One turning vector, and how many steps it has turned:
The counts run from 0 to 504.
[  2   8 -31  12  23  21  51  15  45  10  16  21  -6  -4  32  38  10 -21
 -13 -14 -18  -5  -5   9  20 -13  23   9 -11 -19   0 -18  21  16] | 449
[ 20   1  -2  -6   5   2  25  -8  34  44  12  47   3 -21 -34  13  16   7
  24   6  10 -15   4   8  28 -24 -13  -6   7 -40 -12  -4  -7  38] | 127
[-20  -4 -38 -25  -4   7 -12 -16  -5 -28  12  11  16  -6  27 -39 -26 -24
   3 -41 -29   7 -19 -23  -9   2 -14  26 -21  -1 -18   5  -4  37] | 89
[-20  -8  33  10 -31 -28   2 -30 -22  -2  -4 -11  21  27   7 -17  27  11
  14 -31  10  33   4   0  -6 -18   3 -15  30 -30  -8 -32  33 -17] | 65
[-13  25 -25 -16 -28 -37  -4 -35  -3   4  -7  39   6 -35 -28  -3  11 -19
  19  -9  -2  -2 -15 -13  12  15 -19  20   7 -17  17  30   4  41] | 408
[  1  24  11   7  -8 -15  21   0 -15  47 -20 -23 -18 -37 -27  -2  23 -21
 -13 -11  37  14  19  21 -18 -22  19 -18 -25  22   8  25 -20  -3] | 18
[ 50 -28   5 -27  -1 -30  20  17 -31  25  -5  29 -37 -11   8 -16 -18  15
  10  -3 -20  -2 -17 -15 -11  31   3 -17  -6 -19  -8  39   1   4] | 187
[-14  10 -15   9 -23   0   1 -28 -14 -28 -26   7  13  33 -10  -9  18 -38
 -13 -55  -8  13  -1   9  16 -19   4  35  16  18   6 -31  24  -1] | 399
[ 32  -4   7  -3  -8   3  31   5  11  11 -21  38 -23   6 -25  -7   4   4
 -10  42 -49  12  14  20  21   0  -1  27   0 -23  27   9 -33   1] | 500
[  2 -20 -15 -14  24  -8  11  23   8 -29  20   7  10  11  -3 -11 -38   3
 -51 -26   4   8  -9 -13  32  14  -7  22  -9  30 -13 -22 -41  22] | 369
[-17  19 -33  24  -6  13  12 -19  39 -15  17   3   5 -11 -14  11 -10 -21
 -23  -4   7  15 -10  26  14 -41  10  46  -4  41  32 -18  -4  12] | 29
[  3  -8 -32  -9  26  16  22   5  17 -13   5  19  16  26  26  -8  -3 -28
 -17 -56 -26  -5  -3  -9  28 -15  -7  15 -14 -16 -33 -29  -5  26] | 454
[-28  22 -23   2 -33  -8 -12 -40   3 -29 -22  22  25  22 -19  -2  29 -17
  20 -13 -10  22  -5  -1  14  -5 -31  35  24 -15  21 -19  17  15] | 403
[ -5  30  -4  28  -2  16  23   0  14  -2 -27 -24  -7  11 -10  11  19 -23
 -18  12  -8  29  20  37  -5 -40  11  29 -19  24  27  -5 -22 -35] | 24
[ 20  26  -1   8  24  13  19  18  17   6 -33  13   8 -19 -23  18  -6 -17
 -24  26 -30  13  22  19  37  -2 -20  20 -22 -19   3  17 -42 -20] | 359
[-19  22 -11  22  -1  20 -31 -26   6  -6 -14 -38  42   1  -3  -4  10  -4
   6 -15  27  40   4  24   0 -35 -41  -4   0   2  -5 -20   7 -22] | 346
[-19 -12  10  14 -13 -18 -14 -20  -4 -21  21 -40  28   5  40 -28 -14  29
  -9  -3  -2  60 -13   8 -11  -4 -18 -12   7 -13   3 -15  14 -23] | 430
[-19  -4 -34 -12  25  47   1  26  30 -25  15  20  11 -18  11  16 -45 -13
  -6  -2  -4 -18 -15 -28  -6   7  -1  31 -25  16 -18  -5 -11  24] | 226
[ -7  27 -21   4  -5  21  37   0  10 -16 -33  18  -7  13  24  16  21 -40
  11  -1 -57   1  10   1  -9  -6  14  36 -18 -27  10   5  11 -14] | 80
[-18  16  22 -10   2  -4  32  24  -7  13 -21 -22 -10  10   3  -5  25   5
   7  21   6  14  33  -8 -49  -5  10 -12 -39  -9  -5  12 -55 -14] | 472
[ 33 -20   0  -7   8  -9  34  31 -15  -2 -13  -6 -37  35  43   7  -5  27
  18  16 -18  16  -9  -7 -35  20   5  -9 -15 -13   5  15   2 -35] | 192
[ 41  -3   3 -18  18  -2  38  14   6  36 -11  45 -20  -4 -30   2   6 -15
   7 -16 -12 -27  12  -1  24 -16   3   3 -18 -27 -24  11 -34  19] | 131
[ 14 -24  34 -19  -1   8  -1  27 -21  49 -10   0 -10 -38 -26 -14 -15  19
 -17  12  38  10  11  -8 -21  17  10 -42  -7  10 -17  13 -15   9] | 242
[-15 -11 -32 -17  24  44  -4  21  21 -27  18  19  12 -18   8   2 -51 -13
 -11 -13  -2 -16 -15 -29  -3   7  -3  27 -25  22 -26  -9 -12  26] | 227
[ 19   2  -3 -33   9 -16  12  27 -37  30 -36  -2 -13 -11  12  -7  13  -6
  -2 -19   4   9   0 -19 -16  44 -19 -40 -25 -19 -19  36 -10   4] | 328
[-24  -6   9  14 -12  28  -1  -9  -4  -8   0 -29   9   2  -4 -33 -11 -24
 -27 -29  10  23  13  17 -23 -49  27  19 -17  46  -7 -27 -13  -7] | 482
[  7  -3 -35  -2  25  19  36  11  28  -2  16  22   4   7  29   8  -5 -30
 -22 -50 -20 -10  -8  -1  27 -16  11  15 -16  -7 -21 -25  10  26] | 452
[ 12 -26  -1  19   7  32  -1 -16  19  16  25  -6  14  -5   8 -23 -17  -6
 -21 -41   6  21  -4  30  18 -54   5  -6   7   8 -20 -40  22   7] | 117
[-12 -17   5   7  -8 -19 -12 -12 -19 -27  19 -39  21   9  47 -38 -24  15
 -19 -21 -10  54 -16   4 -12  -2  -7  -6  -4   4  -2 -11   4 -22] | 428
[  6 -19 -22   8   7  -2  24  17   3  -6  26 -18 -26  19  52  19 -14  22
  20 -15  27   5 -31 -11 -43  -5  22 -10 -11  22   2  -4  33 -15] | 197
[-15  17   6  22 -15  -6  49  14   9   8 -16  -6 -23  20  -2  43  38  -6
 -16   6  24  12  10  11 -13  -7  41   8   6  18  34 -20  17 -20] | 391
[ 11 -18 -17  16  -1  41   5   4  11  15  -5   2 -18  13 -14  13  -8 -10
 -21 -27  40   7 -12  25   4 -29  20   7  11  57   8 -37  32   5] | 255
[-22 -16  19 -14 -10 -38   2   3   6   0  23  -2  19  13 -20  -3   6  51
  -9  13  49  28  -6 -17   3  21 -23 -22  20  -7   2 -26 -26  24] | 377
[ -7 -10 -17  15 -20  35  12 -10  23 -18   9  29 -13 -12  -4  10 -27 -14
  -8  13 -22   4 -17  10   0 -20  36  49  10  28  31 -16  34   6] | 169
[-22 -18  15 -13  -8 -34  -2   4   6 -11  18  -1  25  23 -16  -6   1  53
 -12  14  39  32  -3 -16   6  21 -29 -16  19  -9   0 -29 -29  21] | 376
